Each path below is one point turned by a fixed rotation once a step. After each direction that follows a path, write how fast that rotation turns it, in degrees per step (0 if it stays still).
Each turn is a multiple of 5 degrees from 10 to 175, or 0.
Each row of a path follows its step; steps can be skipped.
Path 1:
step 0: [ 11.9  -6.5   5.9  -7.2  -4.9  21.6  27.8 -15.1 -16.7 -22.7  11.8   3.1
  15.0 -18.1 -10.4   2.9  20.5  23.3 -22.7 -19.0  -1.7  -2.8   3.1 -11.3
  -6.4  -9.0  15.8 -11.4  -1.0  -7.1   0.6   0.3  24.3  -1.6 -12.4  -7.6
  -7.5  -7.6  11.9   1.1  17.8  -4.2  17.3  15.1]
step 1: [  2.2  10.9   2.0  -1.3  -6.8  14.4 -10.8   0.0   3.2   1.0 -13.5  12.7
  17.1  10.6  15.7   4.8 -29.8  -1.2 -23.1  25.1  -1.6 -14.0  -5.0   4.7
 -16.8   8.8  15.6  12.5  11.2  -1.8 -22.4  13.7  -8.7 -13.2 -14.7  11.5
 -23.1 -24.0   6.6 -21.0   2.4   6.3  16.9  -7.1]
step 2: [ 11.0 -22.6  16.3 -14.8   4.5 -13.1  11.9   1.5 -15.9  -5.5   7.4  -2.3
 -15.4 -16.5   9.0  15.7 -12.0  23.8 -24.2  -0.5   6.9   8.9  -6.3   3.5
 -13.1   3.3 -21.2   2.5 -15.3   5.0  -3.7  10.6  12.4 -19.0  -7.5   8.1
 -12.6   8.1   2.2   1.3  -5.0 -21.7  -8.2  36.9]
step 3: [  3.0  -5.9  23.4  -2.9 -18.0 -16.3  -7.6   7.3  -5.5  -3.3  -6.0 -12.8
  28.0 -18.3  -7.3  26.1  14.6   0.1 -11.5  13.5   5.2 -15.1  -9.2   5.9
   5.2  12.8   8.3   4.6  -0.1  -1.4  -5.7  15.3 -19.2  27.9  13.7   3.0
 -17.8 -17.6   9.8 -16.5  14.1  23.1  -0.6   2.5]
step 4: [  7.8 -16.8   6.0 -10.6   2.0  14.4  -1.4  16.8 -41.3  -7.4 -10.2  -0.7
   4.0  14.3  17.9  16.6 -24.5  11.8   6.6   8.3  -3.8  21.6   5.8 -23.8
  -9.3  13.0  12.5  18.8   7.3 -11.1  15.3  -4.9  -6.4   3.2   3.6  16.4
  11.9   0.5  -0.3   4.4 -11.8  -3.8 -11.3  18.3]
step 5: [ -4.8  -8.3  -8.3  -0.9  -7.1  -5.5  -0.1  -6.2 -14.0 -12.4  19.8   3.4
  29.3 -14.6   3.3  13.2  27.2 -20.5  -3.4  -7.0   8.8  20.9 -29.7   6.5
  -2.0   5.0 -13.9  21.3   1.2  -1.8  10.9  24.4   4.2  -0.1   4.6  -6.1
  -2.9 -23.8 -15.1  -7.3 -10.5  -5.9  19.5   6.2]
step 6: [  0.1  -1.6   8.0 -14.8  -0.1  32.9   1.0  -0.3  -0.6  25.1  -7.2 -17.3
   8.0  16.4  12.8   7.0  -2.7  13.9 -24.6   4.7  17.3  -4.9 -14.9 -17.4
  -7.1 -11.6  16.1  -3.0  -5.4   3.3  16.6 -14.2 -13.1  16.3  -2.8 -11.1
  22.4 -12.0  -3.8  -2.8  -1.0   5.0  22.4  21.5]
step 7: [ 15.5  -2.2 -22.9  -8.3  23.5   5.5  -2.2 -12.7   4.0 -20.4   0.1   9.7
  14.4  -2.9   3.1   4.0   0.3  11.5 -22.1  14.1   9.9   7.1 -11.5  12.8
 -12.3  20.0  13.6  18.7 -14.0  -5.7  -8.5  32.3   5.5 -10.0  21.3  -5.8
  13.1  -2.0  11.2  19.7  -3.0 -13.8   3.7  -9.1]
step 8: [ -2.6  10.4   6.4 -15.3 -27.2  19.8  14.7   8.8  -7.8   8.3  11.9   0.5
   7.0  13.2 -24.7   7.3  -3.3  -6.9 -29.8   7.6  37.4  -2.0   6.3  10.4
 -11.8  10.6 -14.0 -12.9   1.7   2.9   2.2   3.9  10.3   7.6  -7.0 -12.7
  -1.8  -6.2  15.2 -15.0 -17.7   2.2 -10.7  16.9]
step 9: [ 17.8  15.7 -14.7   6.6   4.4 -10.8  20.4   5.1 -16.5  -1.3 -24.6   1.2
  31.3   4.8   8.5  25.1   0.6   9.3 -21.5  -1.6 -17.4  -6.7  22.6  18.3
   4.7  -8.6  15.2   7.5  -3.7  -0.2   2.6   9.6  -0.7  -6.3   3.1   5.7
   3.5  -4.5  13.8  13.8  18.3  -4.8   8.6  25.9]
[ 7.7  2.7 -0.2  4.1 -6.9 -7.3 -4.8  5.2 -2.0  7.3 -0.7 -0.8 -3.0 -1.0
 -5.5  1.5 -1.1  0.8  1.2 -3.8  0.6  3.8  9.9  0.8  1.1 -2.3 -0.5  1.2
  1.2 -4.9  4.7  9.6 -7.2  4.5  4.8  5.7 -5.7  1.9  3.0  1.9 -2.3 -1.6
 -4.0  5.2] : 60
[ 3.1 -5.0 -3.6 -2.6 -1.4 -2.8  0.5  5.2  1.1  8.5  1.5 -5.6  2.5 -0.5
  7.6  0.5  3.0  2.8 -2.9 -8.0 -2.0 -3.1  0.9  7.7  3.0 -1.0  0.6 -3.0
 -6.3  8.7 -1.3 -7.8  2.6  2.6  9.1 -3.7 -6.2 -0.2 -6.0  0.4  2.8  0.6
  3.4  3.5] : 110
[  4.2   2.4   3.7   2.8   3.1  -4.2  -1.5  -3.6  -7.1   1.5  -0.5   2.1
  -4.3   4.8   9.5  -4.9   3.5   4.9   3.8   7.0  -4.8   1.1  -0.3   1.4
  -3.0   5.2  -6.8   0.1  -0.1   1.6   4.3  -1.5   1.7  -2.5   5.8  -2.2
  -0.2  -4.5   9.0   5.3   0.8 -11.0   2.4  -2.0] : 140
[-2.1 -0.6 -4.1  9.0  2.5  2.5  0.5 -1.4  5.8  1.8  5.5 -2.9  0.0  5.1
  2.3  9.7  0.2 -2.2 -1.5 -3.8  3.8 -5.8 -4.2 -1.5 -2.2  6.0 -2.9  5.6
  3.9 -4.0  6.7 -1.4  0.1  8.7  4.3 -2.7  5.7  1.9 -1.7  9.0 -7.3 -0.7
 -0.1  0.2] : 35
Path 2:
step 0: [ -0.8 -13.2  22.0 -15.3   8.9   2.0 -22.9  -9.5   2.4 -11.3 -35.5  -4.3
 -25.1   4.0   5.6  -2.3  13.6   8.9  14.4 -11.7 -21.2   6.4 -11.0  36.2
  -2.8 -11.6   2.5 -24.7  11.1   8.1   6.7 -23.5  -5.0  21.5  -4.0 -10.3
   9.4  -8.2  -9.2  -3.6 -13.4   4.6   8.5  19.6]
step 1: [-12.7 -27.4  13.2   0.2 -29.0 -12.1  -8.9 -17.9   2.3  -2.0   8.9  30.6
  11.8 -13.6  -5.7  18.3  17.2  -8.8 -19.0  17.1  15.1  -0.1  17.8   2.7
  32.3  -2.9  -4.2  10.2  -7.8   8.5 -23.8  -5.7  -5.5  16.0  -2.9   3.9
  -5.1 -16.2  -9.6  -4.6  12.3   1.1 -16.9  22.7]
step 2: [  5.4  -3.7   0.3 -25.7  -8.8   0.9  -3.6   7.8 -25.1  14.9  31.1   2.9
 -19.9  -8.7 -39.5   2.9 -10.6  -8.9  17.0  25.0 -27.2 -13.2   3.4   4.2
 -11.7  -6.3   7.0  12.7 -13.8 -21.3   9.2  -8.6  -1.5 -19.4  -1.2  -6.3
  14.6  -5.2   4.0 -20.8  13.8   8.4   3.3  -3.5]
step 3: [  7.7   9.1  -9.0 -19.8 -17.4  -1.6   4.2  -5.6  13.4  -2.0   7.9   6.7
 -20.2  12.7  11.6 -19.4 -13.9  13.5  -5.5 -12.0  14.0  -5.6 -31.1   8.2
 -10.9 -23.8   9.6  25.5  25.5  14.4  -5.7 -35.3  -7.5   0.5   4.8  -0.2
  -0.7   5.4 -27.0  -1.4  12.0 -21.3   3.0  -7.5]
step 4: [ -9.4  -1.9 -28.1  19.6 -44.7 -17.2  20.2 -13.9 -15.5   8.3  -5.8   4.6
   7.5  -3.6   8.3  -7.9  -9.5  -8.8   2.3  10.1 -10.2 -12.2  -8.2 -10.9
  11.6  19.5  -3.9 -17.0 -11.5  23.3  -3.6  25.0 -20.2  -1.7   1.5   0.5
   7.8  24.8 -13.8   3.4   2.4  -9.2   5.4  11.0]
step 5: [-14.6   1.8 -24.7   5.1  13.3  -6.8 -15.3  11.6   0.7  -3.6  -4.2 -32.1
 -16.1 -25.7 -10.4 -18.9 -17.7  12.1  -7.2  -3.6 -23.1  -1.7  12.3 -13.1
   8.4  -6.5  -3.3 -30.7  16.8   0.6  10.3  -9.1  -3.5   2.1   1.6  -3.3
  21.1 -17.1  16.3 -36.9  -9.2 -11.3  -3.8  -4.3]
step 6: [-14.2 -12.0   5.7   6.9   2.6 -12.0  -7.8 -11.2  26.3   6.0   2.9  16.2
  -1.3  25.1   8.5 -18.0  21.5  27.3  -6.9  -7.7   0.8  13.5 -14.0 -10.4
  12.2   3.5 -18.9  11.9   4.7   4.8 -12.4 -26.6  -5.4   7.6  24.5  22.1
   6.6  14.7  23.4 -10.3  -3.6  27.7  -1.9  11.0]
step 7: [ 19.4  -4.8   5.5   5.5 -10.2 -10.1   4.9 -22.3 -22.7  15.2  -2.7  -3.2
 -12.5 -23.2  -6.3  38.4  14.4   4.9   5.5  25.2   3.7   5.3 -12.3  -3.0
  16.1  -7.5 -14.4 -12.5 -21.8  -2.9  -4.5   4.1  14.2  -1.8  17.1   6.7
   0.8  14.4  30.4   2.7   8.6 -14.9  18.3 -23.6]
step 8: [ 22.5  14.7   8.8  15.9  -2.6   4.9  -1.3  11.2 -11.3  -3.9  26.3 -18.6
  -0.7 -10.4   0.5  -7.3  -6.1 -16.0  11.8 -10.9 -11.4  -2.5   9.3 -15.6
  11.2 -22.5  -1.3  34.3  27.9 -11.2  13.8 -12.7 -13.1  22.4  27.7  -5.9
 -16.6 -18.6   1.4  -2.4  -7.0  -2.2   4.0 -23.6]
step 9: [ 23.2  -1.5 -42.9  16.7  -6.6   8.8  16.9   7.0   8.3 -30.1  -2.3  33.0
  -2.2  11.7  -4.9  -8.6   3.3  -4.5 -11.3  -8.9 -22.6  15.0 -24.3   4.7
  -6.4   3.0  -8.1   7.5  -3.5  -7.9 -15.5   2.8  -0.1   1.9  -9.3  10.3
  -9.1  15.8  -5.7  19.7  -1.6  22.9  11.0 -13.9]
[ 5.6  6.5 -2.0 -2.2  5.4 -1.8 -5.2 -3.8  3.6  2.4  8.0  1.6  0.7  2.6
  4.3 -2.7 -6.7 -7.1  3.7 -2.2 -2.5  2.3  1.3  6.7 -2.2 -7.3  0.5 -7.4
  7.8  2.3 -8.2 -1.7  1.2 -2.6  3.4 -2.7 -3.6  2.8  3.5 -1.6 -1.5  7.3
  0.4  5.4] : 125
[  5.1  -0.9  -5.1   1.5   3.7   0.9  -0.1  -5.3   2.9  -4.8  -1.1  -2.7
   0.2  -6.4   1.0   2.3  -5.8   4.2  -8.4   2.4   6.2   2.4   2.1   0.3
   2.2  -6.0   2.4  -3.1   1.4   1.3  -3.6  -8.4   7.6  -3.4  -1.6   4.5
  -0.9  -8.7  -1.5   2.4   2.3 -10.1  -6.9  -2.7] : 160
[-3.8 -0.9 -3.3  4.9  7.0  0.7  2.7 -2.4 -9.7 -5.5  1.6  2.9  2.7 -2.5
 -3.7 -4.6 -3.4 -5.5  1.5  5.0  5.2 -8.3 -4.9  6.6  4.9  3.2 -1.3 -2.4
 -8.7  1.8 -4.5 -0.2  1.2 -1.6  1.7  5.1  5.0  4.4  1.4  4.9  3.5  7.0
 -1.8 -2.8] : 140
[ 1.1  2.6 -0.8 -0.7  8.0  1.3  0.5 -2.5  5.8  2.2  2.4  0.5  1.8  8.2
 -8.0 -1.8 -1.0 -3.7  5.8  2.2 -3.9 -3.5 -5.7 -1.8  2.3  6.7  6.6 -4.5
  0.3 -4.6  0.7  0.8  1.7 10.7  4.3  4.2 -1.7 -6.9 -3.4 -6.5  0.6 -7.6
 -0.3 -3.4] : 125
[ 1.4 -5.2  0.2 -5.5  2.2  2.5 -0.4 -2.6  5.6 -2.4  3.2  0.8 -0.5 -4.2
 -0.7  7.8 -2.3  0.5  3.3  2.2 -4.9 -8.2 -1.5  2.5  0.8 -3.7 -9.1  9.0
 -2.5 -2.7  2.4  0.2  4.3  8.1  5.2 -3.0 -0.3  1.9  7.6  6.0 -1.7 -3.4
 -4.5  8.1] : 60
[ 3.0  4.4 -0.4 12.7  3.3  5.0  3.4  6.9 -0.3 -1.8  4.0  4.4 -2.7  0.2
  4.6 -0.3 -5.6  6.5  0.9 -3.8  3.0  6.0  3.6 -1.9 -3.1 -0.9 -3.3 -1.0
 -5.2 -3.7 -0.4  3.9  0.4  7.3  2.3  3.9 -4.7 -0.2  9.3  2.2  0.5 -2.0
  7.9 -2.9] : 20
[ -1.7  -0.4   0.4  -5.7   1.7  -2.5  -5.9   9.3  -1.8  -5.6  -2.9   1.8
   2.3  -7.5  -2.2   3.6  -0.6  -0.7   2.6  -0.4   4.0   1.1 -12.1  -4.6
  -1.3   0.6  -6.8  -6.3   6.9  -2.4  -4.7   0.3   0.9   2.7  -5.8  -3.5
  -4.3   2.2   1.3  -2.5   9.6  -2.4   3.4  -1.3] : 160
